In the data rows, zero lies at 4.5, halfway between 4 and 5.
Here are some numbered points:
[4 8 4 6 5 6 4 5 3 3 5 4] 0
[6 0 2 5 1 3 3 4 4 9 1 4] 1
[8 0 2 5 2 3 3 4 5 7 2 3] 2
[9 4 2 6 6 6 5 4 4 3 1 4] 3
[9 1 3 6 3 4 4 4 5 8 0 3] 4
[4 3 2 4 7 3 4 4 6 1 6 2] 5
[4 5 6 1 6 4 5 5 4 6 8 6] 6
[3 3 2 5 6 3 4 3 6 0 6 2] 7
[1 6 5 4 3 6 5 5 3 1 9 6] 8
[4 1 4 5 1 3 3 4 4 9 0 5] 9
[8 0 2 5 0 3 3 4 5 8 3 3] 10
[7 1 2 6 3 5 3 5 5 4 1 3] 11
[4 4 7 3 7 2 4 5 4 7 5 6] 12
[4 4 6 2 9 5 5 5 5 7 5 5] 13
[4 5 3 5 3 6 4 5 3 5 6 4] 14
[2 6 7 3 4 4 5 4 3 8 5 6] 15
[4 4 4 5 8 3 5 5 7 0 6 3] 16
[6 6 3 4 1 4 5 4 3 9 3 4] 17
[8 5 4 5 1 4 6 4 5 4 4 6] 18
[4 3 3 4 7 3 4 4 6 1 5 2] 19
[2 6 6 3 1 4 5 4 4 2 9 7] 20
[6 5 2 7 5 6 3 4 4 3 0 3] 21
[5 7 7 3 7 6 6 5 6 5 8 7] 22
[2 6 7 4 2 7 5 4 5 8 9 7] 23
[4 3 2 6 3 4 3 4 5 2 2 2] 24
[2 7 5 4 2 4 5 5 4 3 9 6] 25
[6 1 2 5 1 3 3 4 4 8 2 4] 26
[3 5 5 6 3 5 5 4 3 3 4 5] 27
[9 3 2 5 4 5 4 4 4 4 2 4] 28
[2 9 5 5 7 6 5 6 2 2 5 5] 29
[4 5 6 4 7 6 5 4 4 6 7 6] 30
[4 4 5 3 9 4 4 4 7 2 3 2] 31
[5 0 3 5 0 3 3 4 4 9 2 4] 32
[7 7 4 7 5 3 6 3 6 0 0 2] 33
[5 4 5 4 1 3 4 4 4 9 1 5] 34
[0 5 6 3 3 3 5 4 4 8 9 7] 35
[7 4 5 4 1 5 6 4 5 3 6 6] 36
[3 3 4 2 7 3 4 4 5 3 6 3] 37
[4 4 3 7 8 5 4 6 5 0 5 3] 38
[4 6 7 5 9 4 5 3 7 3 4 3] 39
[0 5 7 5 2 3 4 4 3 8 8 6] 40
[3 5 4 4 9 4 5 5 6 1 8 4] 41
[3 4 6 5 9 4 6 4 6 1 3 4] 42
[6 4 3 5 6 6 3 5 4 4 0 3] 43
[7 7 5 6 4 3 6 3 6 1 1 3] 44
[7 0 2 5 1 3 3 4 5 9 2 3] 45
[5 6 6 3 6 6 6 5 5 2 8 6] 46
[7 4 5 3 6 4 5 4 4 7 3 6] 47
[4 7 6 3 6 6 5 5 5 4 9 7] 48
[3 4 7 4 8 5 5 5 5 4 7 6] 49
[4 6 4 5 3 6 4 5 3 4 8 4] 50
[7 4 3 4 4 4 5 4 3 7 1 6] 51
[0 5 7 6 2 5 4 5 4 6 7 6] 52
[5 7 4 6 3 3 5 1 6 2 1 3] 53
[7 5 4 7 1 5 5 3 4 6 1 5] 54
[6 3 4 6 1 4 5 3 6 6 2 5] 55
[9 2 2 5 4 5 4 4 6 3 0 1] 56
[5 4 5 4 1 4 4 4 4 9 0 5] 57
[4 5 6 2 5 4 5 5 3 6 7 6] 58
[5 8 7 4 6 5 5 5 5 4 7 6] 59
[2 5 6 1 4 5 5 5 6 4 9 7] 60
[5 5 6 4 7 6 5 5 4 3 7 6] 61
[4 7 5 6 8 6 6 6 5 0 6 3] 62
[4 4 6 4 4 4 6 5 5 3 6 6] 63
[2 6 6 3 0 5 5 5 5 2 9 7] 64
[4 5 5 2 5 3 4 4 4 6 6 6] 65
[4 1 4 5 0 3 2 4 4 9 0 5] 66
[2 7 6 4 3 5 5 5 4 2 8 6] 67
[7 0 1 4 1 4 3 4 5 9 3 3] 68
[6 7 7 4 7 6 6 5 5 4 6 6] 69
[6 1 3 9 3 4 1 5 5 1 0 0] 70
[5 7 6 5 8 4 6 4 6 1 3 4] 71
[6 4 4 7 2 4 5 3 5 7 1 5] 72
[8 0 2 5 1 3 3 4 5 9 3 3] 73
[1 6 5 4 1 5 4 4 4 6 9 5] 74
[6 0 1 6 0 4 3 5 4 5 3 3] 75
[5 6 4 5 3 6 5 4 3 6 4 6] 76
[8 0 2 5 1 3 3 4 5 9 2 3] 77
[4 4 5 3 7 5 4 6 4 5 9 4] 78
[6 7 5 7 4 3 6 2 7 2 0 3] 79
[6 7 4 6 6 7 5 5 5 0 7 3] 80
[7 0 3 7 5 5 2 5 6 1 0 1] 81
[3 8 5 6 6 6 5 5 3 1 4 3] 82
[3 5 3 6 6 4 5 4 7 0 7 2] 83
[5 3 5 5 5 4 5 5 4 2 4 6] 84
[4 7 4 7 9 5 5 5 4 1 1 2] 85
[4 8 6 4 9 5 6 5 5 1 4 5] 86
[7 0 3 7 3 3 3 4 6 2 1 2] 87
[4 1 4 5 0 3 3 4 4 9 0 5] 88
[4 5 6 4 8 7 5 6 5 2 7 6] 89
[4 5 6 1 6 4 5 5 4 6 9 6] 90
[7 9 5 5 5 3 6 3 6 2 1 4] 91
[5 5 5 3 0 5 5 4 5 2 8 6] 92
[2 8 7 4 5 6 4 5 5 5 7 5] 93
[6 0 2 7 3 4 2 5 5 4 0 2] 94
[6 2 3 8 3 4 2 4 4 3 0 1] 95
[4 7 5 3 4 6 5 6 4 2 8 6] 96
[6 5 6 4 6 6 6 5 5 4 6 7] 97
[6 7 6 3 7 6 6 5 5 3 6 6] 98
[4 5 4 6 8 5 4 5 5 2 5 4] 99
[6 9 6 4 5 4 6 3 4 4 4 4] 100
[5 5 4 7 1 5 5 3 5 6 2 5] 101
[3 6 5 4 8 6 5 5 6 1 7 2] 102
[8 7 7 5 8 6 6 5 5 5 6 6] 103
[4 5 6 2 8 4 5 5 4 6 7 6] 104
[5 3 3 4 7 4 5 4 7 0 6 3] 105
[2 5 7 3 5 4 5 4 4 8 7 6] 106
[2 6 5 5 0 5 4 4 4 6 7 4] 107
[6 0 2 5 1 4 3 5 4 5 3 4] 108
[7 4 6 4 3 4 6 4 6 3 5 6] 109
[3 6 6 3 5 5 5 5 5 2 9 7] 110
[2 5 7 5 2 4 6 5 6 4 9 6] 111
[6 5 3 4 2 6 4 3 3 9 2 4] 112
[2 5 6 4 1 4 5 5 4 1 9 7] 113
[7 8 6 3 7 6 6 6 5 4 6 6] 114
[5 3 1 8 3 4 2 5 4 1 1 2] 115
[5 2 2 5 0 4 3 4 4 9 3 4] 116
[4 4 3 5 6 3 4 4 7 0 7 2] 117
[9 5 2 5 8 4 6 3 7 0 2 2] 118
[4 8 4 7 5 6 4 5 3 2 4 3] 119
[5 6 4 6 9 5 5 4 4 3 1 5] 120
[7 6 7 2 5 6 6 5 6 5 7 7] 121
[4 3 2 7 3 4 3 4 5 2 2 2] 122
[4 9 5 3 4 5 5 5 3 4 9 6] 123
[3 5 8 5 6 4 6 4 6 2 3 6] 124
[6 4 5 3 5 3 5 4 4 7 2 6] 125
[5 3 2 8 4 4 3 4 5 1 1 1] 126
Which three points above are nearest to each new point? Their numbers follow each, nearest first.
[1 5 7 5 6 4 4 4 3 6 7 6] --> 106 30 15
[5 3 1 8 4 4 2 5 4 2 0 2] --> 115 126 95
[6 4 4 3 7 6 5 5 4 6 3 5] --> 47 125 13
[7 4 5 3 7 4 5 4 5 7 2 6] --> 47 125 51
[6 7 6 3 6 6 6 5 5 3 6 6] --> 98 69 114
[2 6 7 4 7 6 5 4 4 7 7 7] --> 30 106 104
[5 5 4 5 8 4 5 5 7 0 5 3] --> 16 105 99
[4 4 3 6 5 4 3 6 3 3 6 3] --> 14 99 50
[7 5 4 6 3 6 5 3 4 6 1 5] --> 54 72 101
[7 9 4 6 4 5 5 3 4 5 2 4] --> 100 91 76
[2 5 5 3 8 4 4 4 5 4 5 3] --> 37 31 99
[4 6 4 4 3 7 4 5 4 5 9 5] --> 50 14 96
[4 6 7 5 6 4 6 3 7 2 2 5] --> 124 71 39
[7 3 4 6 3 4 5 3 5 9 0 5] --> 72 4 57
[5 5 4 5 3 5 4 4 3 8 3 4] --> 112 17 76
[5 6 4 6 4 6 4 5 3 5 6 4] --> 14 50 0
[4 4 4 4 9 3 4 3 7 1 3 2] --> 31 19 42
[4 8 4 7 9 5 5 5 5 0 3 1] --> 85 62 82
[3 6 6 3 2 7 5 5 5 7 9 6] --> 23 74 60
[7 7 4 6 8 5 6 4 5 1 0 4] --> 120 85 71
[3 5 8 3 7 5 5 4 5 3 5 6] --> 49 124 61
[6 6 6 5 6 7 5 5 4 7 9 5] --> 30 22 48
[5 2 1 5 2 4 3 4 4 7 1 3] --> 26 1 116
[5 5 3 5 3 5 4 5 3 5 4 3] --> 14 76 27
[5 2 2 5 1 4 3 4 4 9 3 3] --> 116 26 32
[4 3 4 5 9 3 5 5 6 0 4 3] --> 16 19 42
[6 0 2 7 3 4 2 5 5 4 0 2] --> 94 11 95
[7 4 3 3 4 4 4 5 3 7 1 5] --> 51 125 47
[5 3 3 4 7 3 4 4 6 1 4 2] --> 19 5 105
[6 4 5 3 7 4 5 4 5 6 3 6] --> 47 125 13
[3 6 5 6 4 6 5 4 3 4 4 6] --> 27 76 0
[4 6 4 6 8 4 5 5 8 0 5 3] --> 16 83 99
[4 5 6 4 7 7 5 6 5 2 7 6] --> 89 61 46
[9 3 2 7 5 4 4 4 5 2 0 2] --> 56 3 28
[6 4 6 4 5 5 6 4 5 4 6 6] --> 97 63 109
[4 8 6 4 9 6 6 5 5 1 3 4] --> 86 71 62
[5 6 3 3 1 5 5 4 4 9 5 5] --> 17 112 76
[1 7 6 3 4 4 5 5 3 3 6 6] --> 67 25 93
[4 6 5 4 5 7 5 7 4 1 7 6] --> 96 46 89
[4 9 6 4 9 7 5 5 4 2 4 3] --> 86 82 29
[5 9 6 4 6 5 6 3 5 3 3 3] --> 100 71 91
[0 5 6 2 4 3 5 4 3 8 9 7] --> 35 106 40
[5 3 2 8 3 3 2 5 4 1 1 2] --> 115 126 122
[4 8 6 3 4 5 5 5 4 4 9 7] --> 123 48 96
[3 8 5 5 5 7 4 5 3 4 6 4] --> 0 93 50
[4 6 6 3 3 5 5 5 5 1 9 7] --> 110 96 67
[4 2 3 3 8 3 4 4 5 2 4 2] --> 19 5 37
[0 6 5 5 1 5 4 5 4 7 8 5] --> 74 107 52
[8 4 4 6 1 4 6 4 5 4 4 6] --> 18 36 109
[4 4 6 4 9 4 6 5 6 1 2 5] --> 42 71 31
[6 9 6 5 6 3 6 3 6 3 1 4] --> 91 44 100
[6 9 5 5 5 4 6 3 5 3 3 4] --> 100 91 44
[5 5 6 4 6 6 6 5 5 2 8 7] --> 46 61 97
[7 3 4 4 5 4 4 4 3 5 1 6] --> 51 125 47
[4 7 5 3 5 6 6 6 4 2 7 6] --> 96 46 110
[0 6 5 4 0 5 4 4 4 7 9 5] --> 74 107 40
[3 4 4 4 1 3 4 3 4 9 3 5] --> 34 57 116
[8 2 2 5 3 4 4 4 4 7 0 4] --> 4 2 51
[4 9 6 4 7 5 6 6 2 2 4 5] --> 29 86 82
[5 5 7 3 7 5 6 5 5 2 3 6] --> 124 98 71
[3 5 7 4 7 5 5 4 4 7 6 7] --> 30 106 104
[2 5 7 4 5 5 5 4 6 2 8 5] --> 110 67 63
[5 7 3 8 5 6 5 4 5 0 4 2] --> 119 80 82
[6 5 5 3 0 5 6 4 5 2 7 6] --> 92 36 109
[3 3 4 2 6 4 4 4 6 2 6 3] --> 37 19 5
[6 0 4 6 6 4 3 4 7 1 0 1] --> 81 87 126
[7 4 2 7 5 6 3 5 4 3 0 3] --> 21 43 3
